(in the rows, 128 means zero)
One turn sends every row of this set to another row. A few are shown first. Where does it send the rows asked after them?
Q399: [115 130 111 168 120 134 146 136 119 136 123  89 120  89 134  98 160 137
  94  95 107 108 147 123 157]
Q478: [140 137 117 164 121 143 141 102 139 112 116 120 117 111 140 105 105 143
 102 106 135 129 121 122 154]
Q771: [117 142 123 141 127 119 144 112 135 130 147 107 119  89 131 119 145 137
 113  95 123 112 136 141 157]
Q654: [137 133 116 141 124 145 124 152 143 148 121 107 135 105 143 121 135 149
 116  95 109 129 130 120 140]
Q775: [130 129 123 153 137 158 172 135 138 142 127 106 137 134 143 109 141 150
 129  95 121 118 136 139 141]
Q462: [138 145 120 174 146 140 141 146 123 107 128 124 132 121 141  89 145 150
 115 112 132 113 134 110 135]
Q777: [132 144 117 165 119 122 138 141 134 118 134 113 111 122 154 111 143 157
 103 120 120 108 150 135 165]
Q755: [124 142 103 150 121 134 149 122 107 154 126 116 134 122 140  92 129 155
  88 114 119 126 128 105 159]
Q417: [124 126 133 165 124 152 136 120 132 129 118 109 152  89 146  96 129 153
 116 114 106 133 128 108 156]
Q66: [130 151 115 154 129 145 148 115 125 122 127 113 145  92 123 103 115 167
  87  97 119 106 136 148 131]
Q543: [134 140  94 145 119 130 136 128 143 103 128  95 106 106 134 116 138 148
  98  88 119 115 134 127 159]
Q75: [124 134 113 158 140 116 144 135 142 133 110 105 138 107 130  84 153 131
 109 114 109 108 130 105 150]
Q960: [117 120  97 142 136 137 158 120 110 134 113 137 114 116 144 115 135 152
 108 103 105 115 139 136 127]
Q130: [138 118 122 141 140 160 147 125 110 112 127 123 125 112 126 105 141 137
 118 108  84 119 128 128 148]
Q245: [139 135 120 157 103 159 129 129 132 117 129 125 123 114 139 116 133 156
 116  85 139 128 143 129 148]
Q788: [126 121 127 181 123 146 150 122 117 143 108 116 135 100 133  88 132 124
 100 104 132 122 130 111 144]
Q967: [102 136  99 167 118 141 157 135 129 140 128 109 118 134 139 104 134 163
 116 115 119 120 118 139 127]
Q559: [125 138 114 159 122 162 159 130 125 121 143  94 133 126 110  94 136 137
 117 114 104 123 111 139 140]
Q942: [133 125 128 160 125 150 152 131 149  98 130 108 112  85 132 108 142 142
 113 109 112 122 137 149 137]
Q179: [124 143  97 149 128 134 123 132 113 112 129 133 142 114 121 104 136 142
 115 119  97 115 130 127 123]
Q564: [140 146 107 172 113 157 153 110 129 127 102 116 140 113 133  75 127 148
  92 110 115 122 150 125 143]
Q185: [144 113 113 150 132 153 135 121 134 129 130 123 111 124 131 103 128 141
  85 119 128 114 155 126 141]
Q768: [120 153 116 154 122 164 157 136 133 135 130 121 137 119 118 116 124 142
 108 111  86 104 144 132 143]
Q874: [129 123 115 153 126 134 163 124 129 120 121 114 143  90 129 105 160 134
  86  92 123  99 145 130 128]
Q973: [138 159 110 153 138 139 163 112 125 146 138 102 123 103 145  99 142 118
 108 114 112 130 152 134 139]
Q704: [137 147  91 144 115 141 154 121 135 128 132 110 135 115 120  99 115 127
 108 106 140 139 140 125 152]
Q35: [117 150 110 153 114 130 168 140 124 122 123 102 138  87 133  97 148 147
 116  95 115 133 108 121 146]
Q226: [130 131 107 152 143 128 148 107 112 125 131 111 138 119 150  95 145 154
 129 111 118 128 130 152 129]

Q777 turns into Q704
Q478 turns into Q788
Q75 turns into Q771
And these:
Q462 turns into Q973
Q185 turns into Q755
Q775 turns into Q768
Q559 turns into Q130

One turn sends every row of this set to another row. A few are shown first. Where does it send the rows asked after them?
Q923: [140 143 129 117 126 121 127 127 120 146 158 124 130 113 124 126 139 125
 123 120 121 110 111 142 114 130 116 146  99 112 124 109 143 112 136 128
 127 127 108 130 108 126 123 145 121 123 125 130 128 112 128]
Q142: [136 128 133 115 124 109 141 131 128 131 147 121 130 108 138 136 147 141
 145 121 116 112 120 134 134 122 100 136 117 122 121 111 138  99 144 126
 125 123 129 146 116 144 123 143 139 136 116 119 132 117 117]
Q480: [135 126 135 121 122 104 141 129 124 134 148 127 136 110 133 139 147 141
 148 114 118 110 117 141 138 116 109 138 115 124 119 112 139  99 138 123
 123 128 130 147 115 139 129 141 137 134 121 115 125 113 118]
Q425: [137 142 129 119 124 120 132 125 119 143 159 125 129 108 125 129 139 126
 120 118 122 120 112 147 120 135 114 145 104 116 124 106 144 114 135 126
 130 129 113 131 108 127 124 150 123 124 132 130 128 107 126]
Q207: [140 146 128 117 127 122 129 129 124 143 153 123 127 116 126 129 138 126
 120 125 120 115 112 142 119 137 117 149 101 111 122 110 140 109 141 130
 130 125 109 129 107 131 123 147 125 123 126 138 134 108 129]
Q447: [143 140 136 122 124 116 133 130 121 142 166 131 132 109 127 133 132 123
 127 112 125 119 121 147 124 123 107 149 112 112 119 107 140 124 137 129
 121 135 114 134 106 121 129 144 116 127 127 127 129 111 130]
Q80: [106 119 119 138 109 145 136 116 119 124 116 136 119 131 133 148 126 131
 147 126 144 127 149 120 113 130 138 138 143 133 116 139 106 141 113 130
 112 124 138 110 142 118 136 103 128 113 117 143 133 160 127]
Q581: [140 142 128 121 130 116 126 127 122 147 155 128 129 112 121 130 137 129
 120 120 118 117 116 148 121 136 118 147 101 112 127 113 144 113 129 131
 129 123 109 129 108 127 127 148 125 123 132 133 132 106 124]
Q718: [137 122 124 119 124 101 137 138 130 137 138 134 137 105 127 133 141 129
 136 125 115 115 122 144 135 122  99 130 111 134 117 116 144 100 126 127
 122 125 133 138 108 138 129 146 122 143 124 122 122 111 119]
Q473: [133 124 126 120 123 102 139 137 132 136 137 133 138 109 125 134 146 129
 138 122 119 111 111 144 133 122 109 131 107 134 111 115 144  94 133 122
 123 126 134 136 109 137 128 146 124 141 124 121 123 110 123]
Q517: [146 140 136 123 130 112 128 131 124 146 162 133 131 113 123 133 131 128
 128 114 120 117 127 146 126 122 110 150 109 108 122 114 138 122 130 135
 120 130 111 133 107 122 133 142 118 127 128 129 133 112 127]
Q393: [135 128 129 119 121 107 143 130 121 134 151 125 132 106 134 136 147 136
 143 114 117 117 119 138 130 119 101 137 115 126 121 105 140 102 133 124
 125 125 134 147 117 136 123 147 136 134 122 117 127 115 113]
Q318: [136 125 126 114 124 104 140 143 138 132 136 130 134 106 129 133 143 127
 137 128 118 113 117 137 131 124  99 131 112 131 111 114 143  98 139 126
 123 123 134 136 108 139 125 147 121 144 117 124 130 114 123]
Q993: [144 141 135 120 126 118 128 131 123 145 163 129 132 114 126 129 134 124
 129 115 123 110 121 141 117 119 111 149 106 109 119 110 139 120 136 130
 121 133 109 132 106 121 129 140 114 126 122 128 129 116 131]
Q753: [ 99 116 121 127 108 144 129 115 129 119 108 139 124 116 129 138 127 129
 135 136 146 123 139 131 118 147 137 120 145 147 112 144 118 143 119 123
 113 124 135  94 131 123 134 106 117 122 122 139 127 157 138]
Q20: [134 124 123 120 121 103 142 139 128 136 142 132 135 104 127 134 144 125
 136 121 120 118 116 141 127 122  99 133 110 133 112 108 144 101 130 124
 124 126 137 139 111 132 125 151 121 141 123 121 126 113 118]
Q346: [134 123 124 114 121 104 137 138 130 136 140 128 137 107 129 130 146 127
 139 124 117 108 114 137 126 119  99 128 109 131 114 111 145  97 132 123
 123 125 133 139 109 135 124 145 121 141 117 119 123 118 120]
Q608: [138 143 131 124 127 119 130 125 121 144 155 126 132 116 122 133 140 130
 126 116 121 113 109 148 122 133 125 149  98 114 124 112 141 107 138 126
 129 127 110 132 109 130 128 146 127 121 132 131 128 105 128]
Q518: [103 126 112 139 113 154 132 120 116 126 101 136 118 134 124 138 136 126
 133 140 140 128 127 123 107 150 146 125 132 140 117 132 119 119 107 132
 123 112 136 104 139 121 124 112 133 112 121 151 129 151 118]
Q74: [103 117 128 130 112 154 128 101 115 110 119 124 117 120 133 141 134 151
 141 125 137 124 132 124 124 151 145 120 147 136 126 144 120 139 132 128
 121 122 132 112 142 136 122 108 145 113 124 135 125 153 127]
Q212: [ 99 121 129 126 112 152 124 100 119 110 116 128 119 123 134 139 132 145
 140 128 142 123 137 126 122 146 142 121 147 139 126 142 115 135 128 129
 117 125 127 104 141 132 128 106 144 118 121 128 122 160 128]
Q298: [107 121 122 140 112 147 128 116 119 117 115 138 118 140 129 145 124 128
 142 125 143 130 146 117 113 127 139 138 141 131 115 139 105 135 117 138
 110 126 135 108 141 116 135 106 132 117 117 141 130 161 125]
Q782: [103 125 128 129 114 156 122 100 118 116 120 128 123 118 134 140 138 145
 140 131 144 127 140 128 121 148 142 123 150 139 130 142 115 133 126 123
 115 120 130 105 140 134 127 101 146 112 126 132 130 155 127]
Q9: [100 123 111 137 113 151 126 112 118 119 103 133 116 139 125 140 131 127
 130 135 140 131 130 120 105 147 148 131 129 138 121 137 112 123 114 134
 121 117 134 102 142 122 127 115 138 114 123 145 127 154 122]
Q567: [113 116 124 144 111 146 132 117 118 116 120 137 118 137 130 148 122 135
 145 121 138 130 145 117 117 128 139 136 146 127 112 141 109 144 121 137
 110 127 139 116 142 117 132 104 128 113 118 146 131 157 126]
Q376: [102 125 109 137 115 150 125 113 119 123 104 135 121 134 124 140 137 129
 129 139 142 133 131 124 108 149 147 129 133 140 119 138 114 120 111 126
 120 112 140 100 139 124 126 110 137 112 127 146 136 151 122]
Q905: [112 124 127 144 112 150 135 121 116 123 117 140 121 136 132 146 127 131
 150 127 142 126 146 120 117 126 136 133 149 130 115 133 110 134 110 137
 110 122 135 115 143 115 133 100 130 112 113 143 131 160 120]
Q228: [144 139 137 126 126 113 132 133 126 144 160 135 135 116 122 136 133 125
 131 112 125 113 120 147 126 118 117 151 106 112 115 115 139 118 137 130
 119 134 112 132 106 122 135 140 115 127 128 129 128 109 134]
Q95: [135 125 130 115 121 107 138 130 123 135 147 122 134 109 135 132 148 137
 145 118 116 107 116 135 129 116 101 133 113 125 121 108 142  99 134 123
 124 126 130 146 114 138 122 142 133 136 115 115 124 119 115]
Q84: [104 127 133 128 114 160 129 104 117 118 119 127 119 115 133 137 137 146
 144 128 144 119 135 129 119 152 143 116 150 138 130 137 122 134 124 128
 118 120 122 108 143 132 125 103 144 113 120 133 125 157 124]
Q529: [111 123 123 142 114 146 128 115 120 121 118 140 123 135 130 146 128 132
 144 128 144 132 148 121 117 127 137 136 148 131 116 139 106 135 114 132
 108 122 141 109 140 117 134  99 133 113 119 139 138 159 124]
Q24: [ 97 122 127 125 108 152 131 100 116 118 117 126 120 117 137 140 134 146
 142 129 142 121 139 128 121 150 142 125 148 139 127 138 115 140 123 122
 119 122 129 106 141 131 129 103 140 111 121 134 128 158 129]
Q311: [146 143 136 121 127 118 132 135 128 141 161 129 130 117 128 134 131 123
 129 118 122 116 124 140 124 120 109 153 111 107 116 113 135 120 142 133
 120 132 111 133 105 125 130 140 116 127 120 135 136 114 132]
Q114: [100 116 123 126 113 145 123 114 131 111 107 140 124 121 126 136 126 128
 134 134 145 125 138 129 119 145 137 116 144 148 114 146 119 136 124 131
 112 126 132  94 132 124 132 108 123 128 122 133 122 159 137]
Q556: [103 119 109 140 113 149 128 114 118 119 104 131 116 135 122 140 131 130
 127 135 135 132 125 120 107 152 151 127 128 138 115 141 118 127 117 132
 125 115 139 105 139 124 123 117 131 112 126 154 129 148 123]
Q303: [106 120 122 130 114 147 122 116 131 116 111 143 129 117 124 137 131 125
 134 138 148 128 142 131 119 144 136 117 147 148 114 148 119 136 121 125
 108 123 136  94 129 125 133 103 121 124 126 137 129 155 137]
Q360: [ 98 121 108 134 110 149 133 113 118 125 104 131 117 129 129 142 134 130
 134 136 141 128 133 122 105 150 147 132 130 141 120 138 114 127 111 125
 123 114 138 103 141 124 128 113 133 111 123 149 131 153 124]
Q740: [108 120 128 128 114 151 128 122 132 118 110 143 126 113 124 136 129 125
 139 136 149 122 139 133 118 146 136 111 148 148 111 143 127 139 119 131
 109 124 129  96 132 121 133 105 116 125 120 138 122 157 136]
Q996: [137 125 130 119 123 106 138 129 122 136 146 126 134 107 133 136 145 141
 142 118 113 114 123 141 138 121 101 135 116 125 127 112 141 100 131 127
 125 125 130 147 114 143 125 144 138 136 122 117 124 112 113]
Q717: [107 110 122 132 111 144 127 119 131 111 109 140 124 117 123 139 125 129
 134 132 142 125 136 127 120 146 138 114 145 147 106 151 123 143 126 131
 111 126 138 100 131 125 130 109 115 127 124 141 123 154 138]

Q114 turns into Q9
Q993 turns into Q346
Q303 turns into Q376
And these:
Q228 turns into Q473
Q556 turns into Q74
Q517 turns into Q718
Q360 turns into Q24
Q740 turns into Q518
Q318 turns into Q207
Q20 turns into Q425

One turn sends every row of this set to another row. A few are shown first. Where does it send the rows asked after them?
Q107: [132 116 133 109 106 132 113 132 137 128 119 140 126 139 123 123 119 129
 124 138 154 133 101 137 116 133 130 118 124 108 109 115 137 130 123 146]
Q5: [136 121 136 102 139 118 112 124 136 116 112 129 120 136 131 137 108 129
 127 133 145 141  96 146 114 119 126 113 117 111 121 109 123 126 124 134]
Q449: [133 118 116 115 145 126 104 132 133 122 142 160 121 132 115 150 106 129
  98 119  77 142 104 130 128 115 123 110 143 120 120 124 128 103 138 133]
Q938: [115 143 134 104 112 120 114 122 120 131 138 148 115 160 104 139 110 126
 130 131  89 128 104 127 126 104 135 132 113 129 116 108 134 101 147 136]
Q327: [124 142 158 111 136 136 135 122 141 109 149 142 131 138 135 146 131 141
 125 128 110 120 112 122  91 115 141 134 121 132 105 100 129 117 126 132]
Q259: [133 127 117 109 110 138 109 123 126 123 139 153 134 146 104 136 117 138
  89 103  93 162 120 127 127 130 129 125 137 110 118 133 132 113 118 148]
Q385: [132 139 139 109 122 151  98 127 141 133 131 148 136 143 121 115 154 144
 101 127  97 128 107 107 124 125 115 125 109  83 116 116 139 101 134 136]
Q521: [129 111 126 110 120 139 120 127 125 119 149 151 137 143 103 140 105 133
  83 106  92 138 119 122 124 107 129 122 136 116 119 110 130  95 139 130]
Q109: [121 144 146 101 118 130 128 107 130 113 151 145 142 151 132 136 144 140
 129 125 115 128 127 134  99 131 139 143 134 121 120 107 116 130 115 127]
Q979: [125 136 149 104 104 140 102 116 124 146 130 157 135 144 110 120 152 141
 114 112 101 128 114 123 130 120 124 123 105  97 119 106 135  99 139 129]
Q855: [127 121 109 112 141 130  98 129 136 116 131 152 120 139 101 137 102 136
 105 105  88 150 130 137 130 116 108 122 137 127 118 127 133 114 121 138]
Q686: [142 138 129 100 117 124 109 132 115 129 145 149 127 163 126 146 124 130
 118 132  79 147 106 126 123 123 125 130 118 108 139 121 101  99 128 122]
Q641: [142 126 122 115 136 141 121 137 126 116 135 146 123 138 126 129 138 132
 129 112 143 127 117 129 160 119 121 141 144 117 125 113 160 116 126 137]
Q711: [153 125 135 116 150 142 131 137 133 121 134 141 116 131 139 126 129 140
 122 105 132 132  98 132 146 120 115 142 122 112 130 116 154 107 121 135]
Q751: [117 126 135 102 114 141  97 128 136 133 119 151 131 144 108 119 143 143
 127 112 104 121 133 129 135 114 108 126  93 110 112 103 142 108 136 124]
Q79: [145 123 143 105 131 124 109 127 121 116 120 132 129 138 119 138 116 126
 119 124 155 140 110 142 111 114 120 114 132 112 125 100 109 114 122 131]
Q337: [120 116 109 107 118 127 107 122 127 136 147 168 120 140 106 135 110 139
 109 113  88 146 118 144 136 132 122 118 128 115 129 132 135 114 130 131]
Q137: [134 112 122 110 121 137 116 130 142 119 131 145 133 136 125 135 106 134
  87 112  75 146 102 124 127 124 140 121 135 111 110 126 137 112 130 140]
Q950: [148 120 132 110 140 145 128 133 126 112 133 133 127 128 141 115 125 136
 129 108 126 126 116 128 154 125 133 132 146 109 133 101 152 112 118 129]
Q776: [122 117 126 104 115 130 113 116 127 117 126 148 128 141 104 135  97 134
 104  93  85 151 127 140 132 113 135 121 131 125 117 111 134 113 126 133]
Q494: [153 130 144 115 139 138 131 131 126 126 139 149 119 136 130 136 137 134
 117 103 138 134  95 129 151 114 125 143 135 116 129 112 153 103 129 138]
Q266: [127 141 129 103 137 136  91 125 142 133 120 146 124 135 132 123 147 140
 121 133  83 128 101 122 130 131 123 113 106  88 117 119 140 112 134 131]
Q378: [132 123 133 106 106 130  99 143 134 119 124 147 124 148 133 133 110 130
 141 137  68 143 117 122 133 126 143 119 129 126 119 110 121 113 122 128]
Q693: [139 125 147 111 119 122 114 120 133 131 126 145 121 137 123 135 123 125
 116 141 152 139  82 132 113 123 133 117 138 106 118 113 126 119 132 147]
Q922: [128 135 141 107 128 139 129 128 141 104 155 143 146 147 142 146 149 138
 116 139 115 121 123 119 100 129 138 139 132 120 112 110 122 127 123 127]
Q817: [135 156 131 104 139 130  76 123 127 126 113 142 129 138 119 137 155 132
 120 118  93 138 112 127 132 124 121 112 124  99 118 115 127 109 130 135]
Q941: [124 101 106 111 129 138 117 138 140 126 150 158 128 141 111 127 103 138
  95 120  88 129 118 128 127 121 112 124 124 113 119 124 139 107 137 127]
Q909: [123 130 140 107 137 139  88 132 135 121 126 152 131 144 106 135 145 137
 118 121 106 122 134 119 134  96 103 120 110 111 116  97 133  96 147 116]
Q501: [155 134 136 112 143 144 122 133 117 115 137 135 124 131 133 120 131 137
 126 100 133 138 116 132 146 124 122 133 144 109 139 105 142 106 110 132]
Q502: [152 132 138 112 149 135 127 131 118 124 135 143 113 126 140 126 125 140
 134 100 127 135 103 141 150 124 123 130 127 112 142 110 145 108 117 130]
Q884: [125 143 158 113 124 134 122 116 145 110 136 147 132 145 128 139 138 142
 131 121 115 135 125 127  96 121 132 146 130 140 104 108 128 129 111 143]
Q65: [134 142 135 118 115 137  92 145 123 116 140 151 125 155 104 142 122 125
 126 138  89 143 123 107 125 107 127 122 147 132 115 110 121  95 132 139]
Q314: [130 127 121  95 112 129 123 128 135 126 128 134 126 166 127 124 110 135
 118 127  78 131 105 128 119 123 121 148  94 110 126 122 124 114 128 130]
Q872: [133 118 130 113 117 134 107 138 128 122 138 147 128 141 113 132 125 132
 122 144 166 138 117 131 116 125 121 112 129 106 120 112 128 118 126 136]
Q661: [121 144 132 105 134 127 122 116 134 118 147 143 131 146 127 129 135 141
 139 124 115 115 132 144  96 131 120 143 122 130 120 109 120 133 114 130]
Q882: [126 131 132 113 135 128 121 138 146 116 149 154 132 137 144 152 145 135
 137 143 110 112 119 134 103 132 129 133 127 132 108 115 124 131 127 128]
Q442: [135 139 139 102 134 138  82 122 141 113  96 132 139 141 122 126 147 132
 115 112  89 132 124 119 133 110 119 125 127 107 107 105 130 113 128 134]
Q871: [124 126 150 101 134 133  92 120 140 118 108 143 133 138 123 135 140 129
 119 119  87 124 118 121 138  97 127 120 123 110 111  89 132 101 147 117]
Q877: [141 102 141 105 124 134 115 131 138 112 117 128 134 142 127 120 111 129
 117 132 152 131 116 133 112 116 115 121 131 109 121  96 117 122 120 127]
Q665: [140 126 136 111 141 127 111 127 144 115 120 132 121 141 124 133 118 131
 112 144 153 141  92 130 107 118 114 123 129 107 117 117 127 121 125 146]
Q868: [121 129 123 113 116 140 105 142 143 112 124 137 122 159 107 123 106 131
 128 138  86 130 122 110 124 108 122 139 122 134 103 112 147 111 131 145]
Q278: [133 147 121 105 120 135 114 133 123 124 142 139 127 173  98 135 120 132
 105 125  99 134 112 116 113 105 109 150 111 116 121 122 125  98 135 143]
Q886: [141 125 136 112 126 135 130 128 127 125 129 148 120 138 133 131 135 132
 129 104 138 131 101 136 160 118 132 145 133 120 123 112 163 116 127 138]
Q316: [146 129 121 108 118 142  99 152 137 108 131 137 134 160 127 129 123 136
 117 136  82 151 128 113 121 128 114 135 123 114 123 125 111 111 112 133]
Q101: [126 144 142 115 129 125 112 124 138 120 143 161 127 141 128 148 149 135
 142 129 118 127 126 138 103 129 121 139 134 143 110 117 119 131 116 139]
Q97: [143 125 128 112 142 138 124 135 120 117 144 147 123 131 133 130 134 130
 133 117 133 125 111 129 159 118 132 129 152 113 135 102 152 108 131 126]
Q547: [127 104 142 105 119 126 114 127 132 121 133 148 127 136 127 128 112 132
 130 146 152 133 110 137 121 119 129 109 130 106 127  98 122 118 131 119]
Q12: [124 144 135 113 149 133 127 131 134 114 159 143 129 140 128 141 135 139
 130 133 114 108 122 132  88 121 119 133 120 132 114 106 121 116 126 130]

Q101 turns into Q882
Q817 turns into Q266
And these:
Q711 turns into Q494
Q776 turns into Q855
Q107 turns into Q872
Q378 turns into Q316

